128 stands for zero in the data rows.
Here is a table of points, one per row:
[158 148  98 142 132 121 145 133 117 139 119 110 110  81  95 133 130 142  94 133 112 116 130 102 136 141 139  99 144 130 149 121 133 155  98 137 151 118 135 104 118 154 110  96]
[136 140 134  97 120 151 122 212 149 132 125 142 143 135 152 122 119 144 142  91 126 126 104 131 151 119 145 118 134 124 126 125 165 114 140 113 105 168 174 141 144 179 155 126]
[143 155 116 124 158  98 149 130 133 146 120 119 140 139 117  91 102 139  94 126 107 143 141 117 108 161 164 111 132 136 166  85 130 158  99 120 128 132 127 111 137 125 113 128]
[ 55  68 179 112 107 148 113  80 114 129 135 111 169 153 189 140 164  96 134 156 112 126 128 172 139 141  86 133 109 131 105 166 137 127 157 125 109 128 138 131 100 110 153 150]
[136 116 132 111 108 116 128 145 145 112 102 138 159 140 151 111  99 147 113 101 105 149 163 128 122 158 109 155  94 100 124 130 155 108 136 131 136 167 142 122 131 156 131 135]
[150 128  79 180  83 184 158 129 142 166 102  97  90  92 113 125 104 162 210 168 115 166  94 110 126 106  97 166 175 140 118 174 104 171 174 178 165 102 129 165 137 118  82 104]
[ 49  75 172 112 111 132 131  79 111 136 141 120 167 157 170 139 170  98 121 150 116 130 136 170 118 146  86 112  99 152 121 155 131 127 147 125 112 113 145 150 104  99 142 149]
[132 122 139 103 115 127 135 150 145 115  99 140 156 141 154 106 108 146 127  96 108 150 163 130 126 155 102 146  90  98 118 132 163 105 138 134 128 169 138 126 139 163 138 140]
[121 153 140 115 130 155  96 132 142 147 149 140 131 128 136 139 173 139 114 133 151 106  78 134 160 104 144 157 155 128  94 125 139  90 112 168 114 103 105 107 138 123 171 124]
[136 125 142 105 111 127 132 152 146 110  95 139 155 141 154 109 106 148 123  92 115 147 160 127 123 152 109 144  90  93 127 128 160 104 145 129 125 172 147 124 132 167 138 137]
[105 109 152 122 126 138 116  13 128 102 124 117 177 111 156 147 164 136 156 144 150 165 106 200 126  59 152 197 153 112  51 166 167  98 130 150 130 114  68  80  89 162 119 121]
[131 132 135 106 153 153 104 134 163 159 129 111 124 153 148 113 137 156 160 108 138  95  93 126 170 113 124 128 156 176 115 128 160  99  94 165 123 138 147 110 189 142 173 131]
[141 114 127 137 117 115 105 128 141 112 123 151 119 130 157 153 106 143 134 104 118 119 136 117 140  98 120 144 110 110 105 132 115  95 136 120 131 122 133 127 110 156 142 128]
[130 119 144 105 113 131 136 151 148 116  97 139 154 140 155 108 110 143 129  97 109 148 161 129 124 156  99 141  88  96 117 130 170 105 137 137 127 171 135 126 136 164 139 141]
[ 57  54 151 106 112 164 110 117  86 140 166  76 161 120 171 147 154 117 161 159 132 116  72 183 144 109 150 165 130 128  94 165 131 117 124 127 105 120 141 131 130 110 166 125]
[168 137  97 145 155 112 123 126 123 116 116 114 115  88  88 126 125 163 101 129  96 107 113 109 158 145 150 111 149 119 134 115 142 140 102 141 156 128 120 102 127 166 132  84]
[105 160 146  90 148 147  99 166 129 149 154 100 143 164 149 128 147 118 141  88 127  72  91 114 156  97 126 115 141 139 139 111 167 107 102 127 100 145 157 120 156 150 165 135]
[147 151 119 121 160 102 155 124 134 146 119 120 144 136 116  91 109 138  97 130 114 145 140 115 108 156 160 109 132 139 165  93 132 157  98 121 132 138 127 115 137 130 110 126]
[134 135 107 131  94 138 151 133  79 110 158 137 137 106  91 162 133 135 153 153 119 115  95 106 128 138 108 123 128 135 119 147 103 103 148 139 144 131  95 162 107  96 134 106]
[143 154 118 126 157  99 154 129 132 144 123 123 140 140 116  93 104 139  94 126 113 139 143 114 108 160 161 111 132 139 162  93 133 161  99 121 130 134 126 114 132 125 113 128]
[159 135  98 154 163 127 134 151 159 151  76  87  72 106  88  99  99 151 163 156 112 127 131 126 160 160  95 154 161 192 149 132 124 204 102 152 167 119 121 129 164 144  95 108]
[132 146 110 157  87 145 143  79  75 100 143 146 140  98 114 160  95  80 149 132 155 159 135 140 121  79 153 132 123  84  93 152 105 109 135 108 144 127  91 157  67 110 103 135]
[125 135 140 150 138 113 135 132 151 124 138 161 128 134 118 110 157 107 101 138 159 124 134 142 122 140 141 120 141 150 160  98 102 146 126 101 122 122 130 132 129 107 109 132]
[158 143  97 141 137 120 140 129 121 133 116 114 111  87  92 132 130 147  97 131 111 114 125 103 141 141 146 101 145 131 145 120 137 151 100 139 150 119 133 103 117 156 119  93]
[146 152 116 123 161  98 158 132 131 143 115 121 141 136 117  91  99 142  90 126 104 141 144 114 109 165 167 112 133 126 161  90 135 160 100 115 132 141 132 112 137 129 112 125]
[101 120 154  97 165 115 155 120 130 143 132 111 119 162 154 126 126 118 116  76 134 145 158 103 102 100 133 110 103  94 157 117 156 112 129 110 113 148 150 109 153 127 143 178]
[103 105 167 109 159 131 133  89 139 146 141 102 117 162 134 125 151  88 133 111 154 149 151 111 101 110 136 117 116 125 148 105 133 116 152 122 117 129 126  90 153  91 127 164]
[135 129 133 126 126 123  81 106 141  89 115 161 113 128 154 168  98 135 126 125 127 117 138 136 144 106 126 156 119 107  97 136 122 101 155 120 122 111 122 133 107 156 128 121]
[147 139  93 190 118  92 107  97 109  97 139 115  99  90 102 150 105  74 139 119 159 169 163 104 138  93  81 115 119 103  74 140 112 137 106 111 126 133  60 142  85 124 106 134]
[137 117 130 108 113 121 131 152 144 110 103 138 162 141 144 108  96 147 116  96 101 151 161 128 126 157 107 151  95  99 121 129 154 107 131 130 135 169 139 122 138 161 134 134]
[128 149 136 147 140 107 140 128 143 134 138 148 138 144 111 111 145 115  96 133 146 127 137 131 113 152 150 115 132 149 163  90 108 154 119 115 117 116 123 123 127 108 111 128]
[143 117 128 136 118 114  99 126 140 106 122 155 117 127 158 159 101 145 128 108 120 121 134 119 140 103 120 147 111 109 102 130 114  95 142 120 129 119 131 127 108 159 136 127]
[109  95 143 141 157 173 113 103 160 169 173  84 131 137 152 113 154 144 191 129 152 117  91 120 158  77 112 134 164 184  91 154 151 110 114 179 150 106 114  87 181 123 160 144]
[129 159 141 103 136 143  77 164 143 157 139 130 121 146 146 147 149 140 123  96 147  71  96 126 176  97 133 124 143 120 126 118 146 108 130 139  96 122 149 111 135 157 173 125]
[106 116 164 108 158 126 131  99 140 141 141 107 113 155 139 125 154  96 113 108 153 141 153 121  94 103 130 121 111 126 136 113 134 115 127 116 117 126 136 106 148 105 130 162]
[156 132  96 172 126  96 125 153 100 117 149  98  94  94 103 138 115  81 134 123 151 136 157  92 128 118 116  93 129 115 121 129 103 166  94  91 131 133 100 129 113 112 116 132]
[166 116 116  95 131  91 110 128 140 169 149 188 111 123 145  88 162 160  86  92  60 147 145 156 138 181 170  88  83 129 145 122 134 141  70 130 119 160 143 123 182 159 129 167]
[158 146  83 172 132 110 123 153 111 110 122 103 100  83  89 150 118 103 127 136 140 132 151  88 138 122 103 116 136 128 104 140 108 159 101 122 140 130  83 136 110 124 118 110]
[105 110 134 165 141 187 117 151 168 106 106 128  92  97 136  95 134 100 168 174 189 136  84 180 154 115 147 165 166 150 125 169  87 137 191 141 141  98 162 163 166  87  98 124]
[132 146 141 127 134 123 107 141 137 122 112 154 107 132 161 157 114 142 123  97 141 114 149 116 136 106 111 133 103  88 117 134 131 100 147 129 116 130 145 119 120 156 153 142]
[121 140 138 121  70 162 136 132  91 127 123 125 163 152 117 139 115 117 138 155 126 122 107 127 112 129 133 108 134 137 152 137 119 127 164 130 141 121 135 127 111  95 103 125]
[146 153 116 124 160 102 154 129 130 146 117 119 139 140 116  90 102 141  97 128 109 144 139 116 109 159 163 111 133 138 164  92 135 158 101 120 133 137 127 113 137 130 115 127]
[113 113 165 109 155 136 124 112 138 145 142 103 116 147 152 128 154 100 122 113 149 128 153 118  95  96 116 130 111 125 126 119 142 109 118 114 123 129 145 103 141 122 141 156]
[136 155 123 128 148 102 154 124 133 149 126 125 138 148 111  95 117 128  96 129 125 140 142 115 109 155 155 111 131 150 165  90 124 164 103 126 127 120 122 116 132 123 113 130]
[108 111 168 107 160 131 129 110 143 146 142 100 115 154 150 133 154 106 129 105 150 130 154 110  97  97 113 117 112 120 132 118 151 104 124 121 117 136 146  91 148 123 142 162]
[118 174 152  94 151 162  56 147 140 136 120 159 126 139 147 158 166 136 122 122 157  69 105 162 175  95 148 166 154 116 110 123 144 102 153 137  76 106 129 110 119 155 167 114]
[150 128 103 112 154 104 129 143 137 113 101 131 139 138 102  88  74 164 112 118  90 155 163 133 141 178 103 116 122  98 123 105 156 131  97 128 133 163 129 124 157 149 145 143]
[133 136 105 126  96 139 146 132  83  98 153 143 137 104  91 167 129 150 149 159 110 116 101 112 125 147 117 136 129 139 121 143 105 103 147 147 148 126  87 164 106 103 138  88]
[124 149 137 117  70 159 136 136  93 127 119 127 161 149 119 144 114 121 134 154 118 118 112 128 109 131 139 116 130 141 158 132 122 126 165 133 142 115 140 127 110  96 105 120]
[ 98 104 147 140 104 137 142 136 127  80 132 164 147 137 119 128 139  93 164 158 173 116 102 161 104 122 108 139 149 120 125 147  84 130 150  93 117 144 138 184 113  91 119 136]
[153 135  99 157 158 127 134 150 162 152  74  86  69 111  96  97  99 146 162 153 119 131 129 130 163 157  99 156 157 192 151 132 123 201 105 148 167 118 124 129 164 140  94 110]
[111 118 136 137 106 155 137 136 112  88 123 159 148 134 116 123 141  96 157 160 167 130  85 156 119 126 128 135 162 128 132 152  90 129 162 106 123 139 145 158 128  95 112 131]
[143  95  91 208 124 118 132 120 109 110 156  95  94  73 120 114 148  51 165 125 171 183 121 103 127  74  75 134 144 102  84 154  80 176 107  82 147 129  84 163  91 110  95 126]
[131 131 144 127 128 118 113 132 140 130 113 145 112 135 161 149 119 138 130  94 136 124 145 110 137 100 107 128  97  95 113 132 130  96 140 134 123 126 141 115 121 148 149 149]
[165 137  99 143 152 113 125 126 126 119 116 114 113  90  94 127 123 161  98 124  96 108 112 108 158 148 152 108 148 123 137 113 142 140 102 141 152 127 124 103 123 165 128  87]
[130 104 118 108  93 138 109 153 101 109  95 158 146 156 102 124  87 158 141 144  91 143 184 144 124 173 130 126 107 104 118 129 134 102 146 141 141 157 109 130 116 115 157 137]
There is one direction along which these points spread out most. Take the direction at right angles to it along which they spread out most. Go by this last direction. How far along it is each point below, from 0 to 99? The average is 50, and the first point in the table lies past the average. One standard deviation of the points above along it is 16.
[167 152 123 127 140  83  96 136 132 152 187 183  90 112 150 125 162 152  58 106  79 108 144 158 114 149 207 108 102 139 140 113 111 146  58 130 139 124 125 116 146 147 136 134] ~ 38
[133 137 108 124  97 139 143 132  85  94 149 148 137 106  87 165 131 153 145 160 108 115 109 116 124 148 121 138 128 137 123 141 103 101 146 152 145 127  90 162 103 100 139  85] ~ 68
[136 135 107 130  94 138 149 131  78 111 161 134 134 110  96 159 134 131 156 151 120 115  93 105 126 134 108 117 129 134 119 150 104 104 147 137 145 130  94 164 106  94 131 106] ~ 70
[131 154 134 139 147 104 145 124 138 143 132 137 141 149 111 101 131 120  92 130 132 134 141 123 113 153 157 112 129 149 167  87 116 159 112 124 121 118 119 122 130 112 113 127] ~ 49
[ 51  31 141 133 101 100 186 100 125 124 170 136 157 147 126 129 158  88 138 163 158 126 116 170  83 144 105  81  91 144 130 144  97 114 168  76  69  86 162 211 107  58 116 144] ~ 57
[135 133 133 126 129 122  78 107 142  90 118 160 111 127 152 169 100 136 123 124 127 116 138 137 145 105 130 159 121 107 100 140 121  98 156 119 120 114 124 134 104 155 129 119] ~ 49
[ 99 131 158  99 163 119 147 104 130 148 134 105 115 157 145 123 139 103 121  89 143 140 157 106  91 106 129 113 101 113 151 115 151 112 123 123 113 137 135 106 155 111 142 175] ~ 32
[152 126  86 166  83 177 154 132 150 169  93  99  88 106 109 122  96 167 201 173 105 152  87 115 129 118 103 153 170 160 125 164 120 168 173 175 166 108 144 156 150 127  79 103] ~ 81
[ 69  38 132 132 117  70 182  88 120 124 185 133 132 134 118 128 196  96 109 159 158 125 125 156  77 147 110  93 110 166 141 126  83 139 138  82  75  66 161 202 112  54 104 147] ~ 61
[123 176 151  97 151 159  58 142 140 130 118 167 122 140 144 160 169 134 119 129 160  71 106 160 177  96 149 170 156 117 106 125 141 101 152 138  78 102 125 116 116 154 163 114] ~ 38
[159 155 106 145 121 122 155 152 117 144 125 114  99  81  99 137 139 120  93 139 121 118 136  97 121 134 133 106 140 136 143 125 117 172  98 123 153 118 136 112 114 143  99 107] ~ 66
[118 156 138 118  86 155 133 140  93 110 116 138 153 149 123 146 104 134 116 153 107 109 117 139  89 142 157 126 130 140 162 119 128 122 161 126 135 111 144 123 108  97 108 106] ~ 53
